name the system of each run:
Vudod, run 1 (10 x 22):
14  -92  187  60  -333  -126  179  -6  1  -85  67  6  106  -308  -21  -120  404  59  -122  4  169  -193
-30  53  -8  -67  -133  -103  -27  -131  65  246  313  168  -19  74  112  -369  -113  -217  -281  -8  12  -47
169  251  -74  -137  116  8  -172  -52  -9  2  217  -200  -180  87  78  139  -181  158  -156  -119  -387  13
-195  163  -16  5  70  170  473  111  -189  -224  -25  -245  -96  57  69  187  15  66  137  -47  -19  65
99  -225  160  208  -91  60  295  -16  177  -112  -308  -19  110  244  -140  -49  -79  -205  -91  62  175  -55
298  -142  2  72  -14  -120  -296  -27  -132  186  -235  257  -81  134  120  -60  -117  -256  192  -37  -68  129
-185  -48  -276  -164  441  -76  -292  95  27  -33  -110  4  55  -186  -1  44  7  112  149  -103  -95  126
-126  -37  109  77  14  -146  157  -130  57  -54  29  -74  118  -358  -162  170  328  200  161  186  93  -182
-37  -17  54  67  -205  108  58  -154  -51  142  260  298  70  -23  -118  -260  4  -52  -189  303  270  -49
168  79  -26  -132  -210  147  -427  -76  82  171  246  -86  -85  112  43  101  -217  64  -240  -101  -29  79
Teguf, run 2 (10 x 22):
212  236  23  128  10  295  -51  67  -47  5  128  243  -229  341  -54  -47  -199  48  -49  151  -151  -21
-92  -83  -260  -256  62  165  -19  135  -205  -98  139  -241  135  -29  20  -41  -92  28  -267  -199  26  319
-122  -8  170  135  -227  19  192  177  276  -117  -303  -138  32  102  99  -34  88  -13  -130  -174  247  -190
274  -271  22  170  60  -197  149  100  -137  17  -85  201  167  74  -161  -266  133  -207  73  168  -143  106
-119  -83  -82  -208  96  -310  -174  -261  95  249  -27  -141  2  -85  183  110  -158  -214  139  -179  -73  71
-132  238  61  112  181  133  149  82  28  -129  -138  135  -253  12  40  241  65  108  409  20  -124  -148
75  -138  -59  -59  -91  157  -61  -205  -356  -81  142  55  106  -316  -166  155  106  135  49  192  161  152
-61  166  13  3  -142  30  -388  -89  265  135  6  157  -53  -2  92  -107  -98  181  -250  21  256  -188
282  210  -54  97  61  -13  0  320  -130  -59  125  -57  -47  194  14  -163  88  218  -161  15  -374  44
-261  -38  -53  -170  -120  -105  343  -75  -43  59  261  -375  149  -63  59  -59  10  -101  -205  -80  109  75
Vudod, run 3 (10 x 22):
-271  -21  -134  -224  159  208  179  -228  33  -119  81  123  -6  20  2  -110  -293  -226  -264  -74  172  35
289  102  182  51  -108  -80  -128  -345  36  -72  -241  -185  -131  18  94  330  -188  128  -93  -34  -40  -149
-170  147  -179  29  100  -37  136  62  -401  -25  -241  25  -16  83  247  -162  -103  62  62  51  246  183
26  -165  -16  128  45  -235  -123  21  293  108  -212  -370  279  134  -138  63  -63  79  -73  112  72  24
62  122  29  214  -69  -119  -67  207  -197  229  38  185  -90  37  35  -48  195  59  421  249  -75  51
-104  -217  -193  -105  153  179  -132  275  171  -13  192  6  245  -17  -317  -142  80  -1  -122  38  -17  153
35  -6  236  -23  -306  66  -62  -33  170  90  221  18  -162  -194  -31  260  236  -64  245  -113  -102  -179
-105  68  -61  -99  57  232  96  96  -63  -234  109  364  -100  -80  56  -324  33  -46  -300  -138  46  -94
151  -114  110  -211  -170  -141  1  -321  63  -30  67  -299  6  -105  87  179  -109  -134  -259  -265  -108  -31
-160  387  -12  49  170  -69  239  -113  -165  -26  -119  130  -280  133  305  -68  -189  22  72  22  -29  -96
vekiv, run 4 (10 x 22):
-248  281  9  -86  -203  -64  64  117  44  104  205  44  -163  -1  333  -293  48  -27  -185  -207  74  -148
118  42  171  146  -76  -34  425  261  9  -152  108  -143  -20  59  -67  -17  264  -5  19  -45  -304  -118
141  -130  23  -4  47  -49  216  -232  -174  158  234  -18  5  148  -142  108  -146  -318  217  198  -202  172
-46  4  -59  -161  227  150  -283  -121  149  -37  -73  -107  -112  1  -27  405  -211  6  209  -145  -142  50
174  -231  -33  -49  -175  52  -255  0  -136  -102  -349  -121  129  -93  83  77  -36  4  -144  -184  267  164
-361  -37  -80  -2  121  -235  167  -51  125  6  -221  8  163  -82  139  -285  30  -33  -123  -21  327  -101
200  141  115  260  128  -240  25  50  106  -71  -119  228  -53  19  -7  -250  146  170  -113  131  -211  -265
56  260  -95  32  30  52  62  26  -468  76  257  167  -159  10  67  -91  27  113  151  220  -128  139
-122  136  -41  -35  -59  117  -52  67  75  113  320  -370  44  -30  -168  323  69  257  149  128  -58  73
92  -243  168  63  -316  354  -34  -105  136  4  -13  42  56  81  -208  184  -65  -150  -31  68  295  -7
Vubi, run 5 (10 x 22):
158  159  -33  151  205  -84  -166  -200  45  143  -115  -69  -36  307  -28  78  -332  118  -10  265  -109  18
-85  239  70  101  -231  243  -48  -66  -52  85  -2  -175  -115  124  51  334  -113  223  176  159  255  -7
65  158  41  167  -116  202  -75  331  3  -101  128  38  -3  -43  -158  -36  272  378  -77  166  12  -88
-14  122  121  -4  -307  -109  -8  108  81  202  430  70  -77  -92  71  -216  246  -27  -89  -46  -93  -158
-223  3  -143  -230  198  -41  -84  193  37  22  221  120  -97  -190  79  -19  150  -124  252  -239  -268  26
120  -250  -5  -157  110  26  268  2  -32  -178  103  -180  56  9  -135  126  -4  -306  -17  -211  -323  127
-253  -283  -30  -57  115  72  324  -196  59  -125  -130  42  182  -81  -123  -56  -84  -270  -53  17  272  33
203  -207  -18  40  102  15  -292  -201  170  -81  -340  264  53  33  -76  -63  -216  -80  -211  2  109  -60
165  30  -6  70  -232  -51  -208  -96  -319  139  -272  -8  -71  136  240  6  -196  -20  23  10  262  185
-6  173  -99  142  63  -204  -131  154  -132  -8  -255  -295  92  -41  126  32  86  433  40  87  100  51
kosa, run 6 (10 x 22):
-149  -172  140  -88  64  44  185  -116  406  -134  -1  154  -38  -112  -117  29  36  -287  -21  -185  -36  -259
0  239  -15  -119  137  47  14  -288  27  -60  134  247  -209  65  143  -181  -273  -50  -303  -36  -88  -157
-40  438  40  15  -40  14  -73  -57  -80  -28  -16  -201  -226  12  220  240  -61  364  7  -16  -18  -135
112  60  109  261  -7  209  295  258  -107  -269  -143  -78  6  143  -172  116  148  213  47  174  -24  -33
158  -112  92  255  -226  -26  66  -64  -81  225  -5  46  161  234  -171  -122  -59  -93  -7  394  213  94
88  -47  -48  78  9  -365  -233  126  -58  320  -52  48  9  34  125  -102  84  -122  329  37  -139  120
6  -222  -216  -179  145  -126  -86  161  -270  -118  -20  -82  181  -286  29  -88  169  16  -33  -179  -80  239
-336  -228  -39  -196  19  52  105  -171  228  -11  130  -170  202  -216  -169  151  9  -148  -9  -76  193  -5
-81  15  40  -133  186  175  1  -122  317  -10  203  299  -188  50  -83  10  -132  -269  15  -119  -220  -145
45  302  -43  -124  -72  206  -244  -71  -87  -59  122  146  -254  17  217  -31  -186  174  -289  -148  24  -66
musuz, run 7 (10 x 22):
300  -14  -29  141  225  -326  37  -20  -205  -91  -321  -180  86  72  58  52  -8  115  49  81  -252  97
-128  -41  -16  -57  -233  20  5  -193  -75  212  107  -399  176  5  -26  220  -124  29  17  134  334  176
42  43  144  249  -89  52  -92  80  88  217  -121  294  -124  210  -36  33  1  -104  419  240  90  -65
252  -45  -175  -94  46  3  -427  114  -157  125  256  96  30  -48  -81  -124  6  92  -120  46  -203  209
-232  83  53  -68  -235  154  94  222  -45  -89  234  -31  -55  -303  33  94  361  156  108  -119  104  -84
111  -135  118  184  124  47  331  142  171  -179  32  150  102  108  -296  -212  130  -107  -139  126  -200  -120
-210  59  -176  -273  95  106  115  -134  -71  -27  233  19  -48  51  156  -186  -271  -203  -306  -194  40  89
-193  76  -6  -39  284  -47  50  30  156  -171  -333  16  -163  -84  120  196  9  9  262  -215  -81  -160
402  -239  87  17  4  -134  -3  -322  -117  -113  -173  -200  117  -5  -100  180  -120  -28  -173  12  -116  69
-204  44  10  51  -258  31  -50  -157  -17  128  -202  -53  35  13  150  -10  -113  61  -45  80  566  11
Vubi, run 8 (10 x 22):
-267  -23  -102  -103  137  4  -160  -385  -2  41  -117  67  41  -216  16  140  -177  59  87  127  335  23
410  77  36  64  2  133  -223  -114  -203  -232  -165  67  -117  7  -12  112  -111  250  -217  19  -117  -7
-173  284  -38  12  -244  20  160  31  -255  76  107  -137  -30  75  247  -183  -42  167  -195  61  297  45
-135  285  -10  47  170  -124  -115  247  314  -78  -99  -19  -101  -21  113  -65  124  285  -42  -134  -167  -273
116  161  124  99  -92  26  246  140  -38  142  226  52  -198  314  44  -28  -25  -215  202  13  -301  -13
-377  -114  -127  -100  75  157  28  230  257  111  169  -193  157  48  -200  125  15  -80  219  8  84  122
262  -301  261  72  -151  111  42  -9  171  -173  -48  127  56  -147  -267  144  216  -171  42  -52  -104  -143
-10  -245  -139  -70  -62  -26  -72  -94  -245  180  151  249  176  -111  -50  -274  6  -217  -31  135  198  216
75  -129  -52  -190  58  -240  -360  -203  46  -42  -188  -159  51  -306  136  131  -25  65  -110  -245  -6  0
167  82  18  67  105  -103  276  -174  -474  -195  -207  46  -120  -13  169  -5  -49  16  45  49  -75  55
kosa, run 9 (10 x 22):
290  56  159  156  -316  -65  -147  48  56  178  270  -172  60  35  -156  72  151  209  -100  198  -111  -55
-78  33  25  89  -224  -73  255  432  -136  124  93  12  -8  109  126  -260  256  -134  148  -73  -13  72
110  -207  -158  -80  46  -188  -34  86  16  113  -6  -369  250  172  -40  -94  -135  -88  -233  -68  -86  267
-123  -167  14  -186  -101  15  72  -83  -105  64  -48  -115  -64  -66  151  253  -64  -359  323  -258  52  156
-110  -146  -185  -102  379  185  -171  14  156  -194  -288  157  31  55  -65  -20  -235  -92  -86  -154  44  65
135  -33  169  -92  -164  97  -237  -426  29  -83  -55  157  -111  -251  20  250  -71  19  -86  -62  135  -172
-186  251  75  136  159  -25  87  65  182  -154  -159  280  -151  -61  96  -148  136  193  0  32  49  -330
304  148  108  128  -30  -119  119  -207  -126  -88  161  -77  18  -32  -92  -34  39  259  -307  257  -180  -113
-224  275  45  145  -128  -80  301  118  -157  216  173  -114  -48  82  81  -18  122  92  308  252  89  25
209  -99  -142  109  161  -3  -60  302  -76  70  90  -155  167  272  -241  -31  -2  42  52  189  -265  263
Teguf, run 10 (10 x 22):
-136  14  -82  -74  -129  114  -423  -105  89  312  24  194  -60  53  83  -24  -225  -106  77  41  297  58
107  149  -71  28  74  101  -269  465  22  -94  -39  27  -123  17  53  -3  174  251  64  -163  -260  24
-62  -4  57  -104  -301  -113  272  -6  -230  -47  248  -168  71  -289  90  -95  297  16  -116  -122  76  -8
-89  -63  131  98  88  -97  103  -168  458  25  56  119  104  -9  -202  -141  17  -53  -184  140  18  -300
379  13  41  20  28  36  -7  -133  -123  68  121  17  -136  267  -43  100  -246  -196  26  42  -356  118
-383  64  -225  -258  215  192  106  -26  -123  -104  -8  -40  -79  -12  165  57  -229  -97  -1  -214  133  157
89  -109  146  181  -90  189  34  131  83  -283  -405  -103  66  -17  -105  198  112  187  6  -15  210  -89
174  -133  8  103  -168  -201  -105  -30  -310  167  -86  251  103  -57  81  -337  89  -98  -38  166  200  112
-75  96  -121  -64  262  -375  -292  25  270  185  -26  -153  21  -23  100  -42  -27  124  11  -87  -205  -51
-24  263  139  96  -89  -16  343  51  -170  13  159  -195  -192  42  81  216  127  79  305  63  -213  -60
vekiv, run 11 (10 x 22):
-122  186  -69  120  135  2  -82  105  292  35  -18  -199  117  213  -116  -71  -126  314  -253  198  87  -65
141  162  151  262  -299  168  -21  167  -54  101  -71  204  -133  329  69  -146  -68  2  -12  153  200  -44
-236  81  -127  10  22  36  19  488  49  191  188  -19  -31  157  17  -157  117  -94  258  -53  -91  131
198  -116  254  69  -362  -130  -77  37  109  201  113  -71  -48  -64  -26  199  227  -158  286  -74  -138  -84
-100  -291  -23  -161  98  162  107  -64  -97  -117  47  227  16  -245  -109  118  128  -309  288  -114  -15  94
77  -192  -55  -246  136  -211  -269  -273  123  -1  86  -74  112  -279  -37  42  -32  -51  -221  -184  -168  -7
-10  91  67  -82  16  56  162  -325  -147  -324  -213  66  -108  -179  176  68  -88  68  -263  -134  145  -146
-27  49  -177  43  293  -92  210  51  -85  -165  -41  -192  205  131  -60  -219  -99  174  -362  114  -56  89
77  327  98  219  -48  -107  65  -175  6  166  -57  -78  -132  321  108  6  -238  156  -45  275  59  -85
-18  125  -93  169  100  265  -20  427  -83  -21  -105  23  -56  287  -84  55  -8  137  266  143  3  157
musuz, run 12 (10 x 22):
-94  166  166  78  -165  2  225  -98  -113  116  -15  -184  -194  120  146  300  -55  -91  420  39  40  -11
226  -210  -107  145  178  116  -247  113  -36  48  -173  88  148  225  -252  43  -128  15  137  254  -3  247
1  -38  31  -175  -418  151  -341  -32  -5  220  285  34  -97  -141  81  99  25  -77  -2  -165  134  42
62  -40  55  192  -4  -51  7  335  -42  -132  -149  284  3  -141  -34  -216  389  81  156  29  -20  -117
9  -95  -58  -139  14  -150  130  -62  53  40  409  -156  203  -97  -138  -219  71  -43  -362  25  -169  35
-405  218  -19  -41  128  118  437  -33  -70  -113  22  123  -176  -35  144  -38  -15  -71  166  -30  120  -89
124  -78  -53  2  446  19  -65  -117  235  -132  -124  2  25  121  -210  138  -221  -27  -33  12  -313  -16
86  47  29  -163  -212  176  -66  -263  -246  -116  -80  -108  -143  -78  224  237  -187  -13  -139  -215  183  71
29  -53  105  238  -44  -79  -169  178  260  -31  -491  0  88  61  -16  18  95  136  46  14  225  -164
309  -11  73  46  -287  -324  -81  -117  -119  279  147  -151  35  106  117  -175  -20  -89  -191  29  -120  71

runs to name:
run 13 (2 x 22):
43  75  182  138  -250  -123  121  53  18  117  -100  267  -205  166  238  -237  14  -276  82  -104  70  -148
-23  -36  -288  -79  384  -300  -181  132  -111  58  -40  -89  158  -61  36  -203  -6  117  -10  -3  -191  196
 -> musuz
run 14 (2 x 22):
49  87  147  -49  -365  -219  87  -113  45  65  217  -239  42  -126  122  -102  110  85  -366  -67  74  -160
-171  163  52  69  120  -159  446  174  79  -25  13  -211  -74  188  110  -51  26  -99  115  -112  -228  -65
 -> kosa
run 15 (2 x 22):
328  -95  54  53  -173  -44  -237  -272  -245  201  175  225  4  -76  -120  17  -21  -61  83  269  7  110
-317  138  -245  -219  132  267  -340  55  69  88  158  30  -60  -19  26  59  -198  125  -19  -42  155  100
 -> Vudod
run 16 (2 x 22):
100  -103  13  -130  -17  38  30  1  -98  -85  -238  -240  -92  99  148  296  -161  -219  173  -321  -125  150
15  -287  -72  -18  128  -249  7  -63  -28  -32  -417  -248  203  -36  45  103  -65  -129  100  -107  80  164
 -> vekiv
run 17 (2 x 22):
317  -208  270  166  -225  -95  222  -189  97  35  63  -154  123  102  -233  101  27  -166  -61  163  -90  -71
-294  -63  -117  -25  59  80  -159  -169  -38  163  59  302  56  -198  -73  -51  -9  2  199  225  361  41
 -> Vubi
run 18 (2 x 22):
134  -86  93  154  -189  123  -306  245  302  191  8  -114  34  191  -200  192  26  30  179  72  -15  5
-18  -13  -26  5  -100  183  -119  449  -131  -47  49  275  -110  -109  62  -122  300  -24  214  -167  -29  42
 -> Vudod
run 19 (2 x 22):
162  -193  122  137  13  215  15  -37  112  -9  134  396  1  61  -328  -70  62  -202  89  239  -74  -38
-76  88  -157  -283  37  125  -330  -20  4  157  352  154  -161  -44  98  -22  -140  -121  -4  -187  -158  97
 -> vekiv
run 20 (2 x 22):
301  -123  288  109  -280  -111  82  40  252  -15  75  -183  40  44  -120  81  178  -61  -112  -88  -232  -170
-68  -9  -110  37  -67  30  258  125  -335  -2  -89  47  84  144  136  -341  -62  -101  -145  46  251  197
 -> musuz
run 21 (2 x 22):
271  -8  174  -62  -182  -4  -146  -235  129  -12  129  -267  -49  -80  -79  396  -24  91  -80  -72  -222  -89
-198  97  -69  -13  3  244  271  20  -371  -126  133  248  -48  -159  -5  -94  116  56  121  164  188  58
 -> Vubi
run 22 (2 x 22):
229  -262  -3  66  -164  -24  -220  94  9  60  142  -127  271  -138  -283  10  236  160  -99  177  27  86
-179  90  118  53  -343  102  210  71  -37  131  322  225  -57  -25  32  -246  167  -107  -34  92  214  -71
 -> musuz
run 23 (2 x 22):
-156  39  -54  129  -28  221  -204  188  3  200  -63  267  -82  140  -38  32  -30  -48  423  175  214  89
107  -211  -51  -27  -55  124  -386  276  155  -103  -78  41  146  -163  -170  -14  205  168  -114  -106  62  29
 -> Vudod
run 24 (2 x 22):
-43  59  -133  -42  50  -199  -510  51  65  131  -232  -88  19  -134  189  26  -9  225  9  -97  103  29
-89  14  86  136  -212  -43  91  95  -132  -115  -226  109  62  -221  96  -134  301  187  -6  64  348  -126
 -> vekiv
run 25 (2 x 22):
106  73  130  46  -22  23  -203  229  247  -17  -100  -111  -175  38  34  295  125  83  265  -201  -268  -135
124  -110  -5  24  -98  237  219  89  -253  -291  -102  204  44  11  -15  -251  45  -63  -316  -59  146  58
 -> kosa
run 26 (2 x 22):
185  -146  212  137  -376  27  -271  157  232  193  -65  114  -45  35  -64  102  163  -122  222  -42  48  -90
-51  -11  -142  -157  86  34  -221  287  -77  -46  84  342  -60  -153  136  -317  185  -34  -45  -234  -93  20
 -> Vudod
run 27 (2 x 22):
96  -89  23  -197  -249  -63  -269  -197  -137  219  253  214  -98  -256  115  -37  62  -201  72  -140  2  49
-275  264  -145  -208  260  42  -119  -74  174  -99  154  29  -100  -129  101  -52  -83  212  -283  -134  -48  -148
 -> Vudod
run 28 (2 x 22):
-151  213  138  82  -147  169  183  84  201  159  342  163  -169  212  -38  -104  -2  -146  56  90  -46  -157
-161  -102  -87  -121  -3  268  -257  359  280  81  196  91  -44  24  -135  56  82  -132  185  -170  -53  69
 -> Vubi
run 29 (2 x 22):
49  -115  74  -147  -83  78  -102  -152  -158  -143  -61  261  -150  -376  133  124  169  -105  145  -229  13  -75
-91  -178  -147  -223  199  -117  73  -118  -93  -183  139  -106  217  -377  -75  -106  152  37  -260  -86  -51  52
 -> vekiv
run 30 (2 x 22):
288  -58  124  123  13  56  289  13  -283  -347  -292  -94  -39  10  -20  175  83  40  37  -25  -122  33
-187  50  -62  109  43  -115  199  -97  36  117  88  -36  217  118  -85  -294  -80  69  -273  326  258  7
 -> Vubi
run 31 (2 x 22):
59  -298  108  50  -225  -291  -207  -35  239  289  -24  -56  178  -73  -66  -9  121  -223  113  -2  82  -5
-65  -145  -121  -186  221  -228  56  71  -69  -57  10  198  -9  -170  143  -275  107  -273  18  -302  -226  15
 -> kosa
run 32 (2 x 22):
265  86  1  36  2  -2  -90  -151  -443  -135  -168  334  -166  -78  190  -102  -31  75  -46  49  18  35
-161  42  -69  -29  14  -106  -236  51  309  35  24  -255  178  -168  -83  34  98  355  -216  25  119  -101
 -> musuz
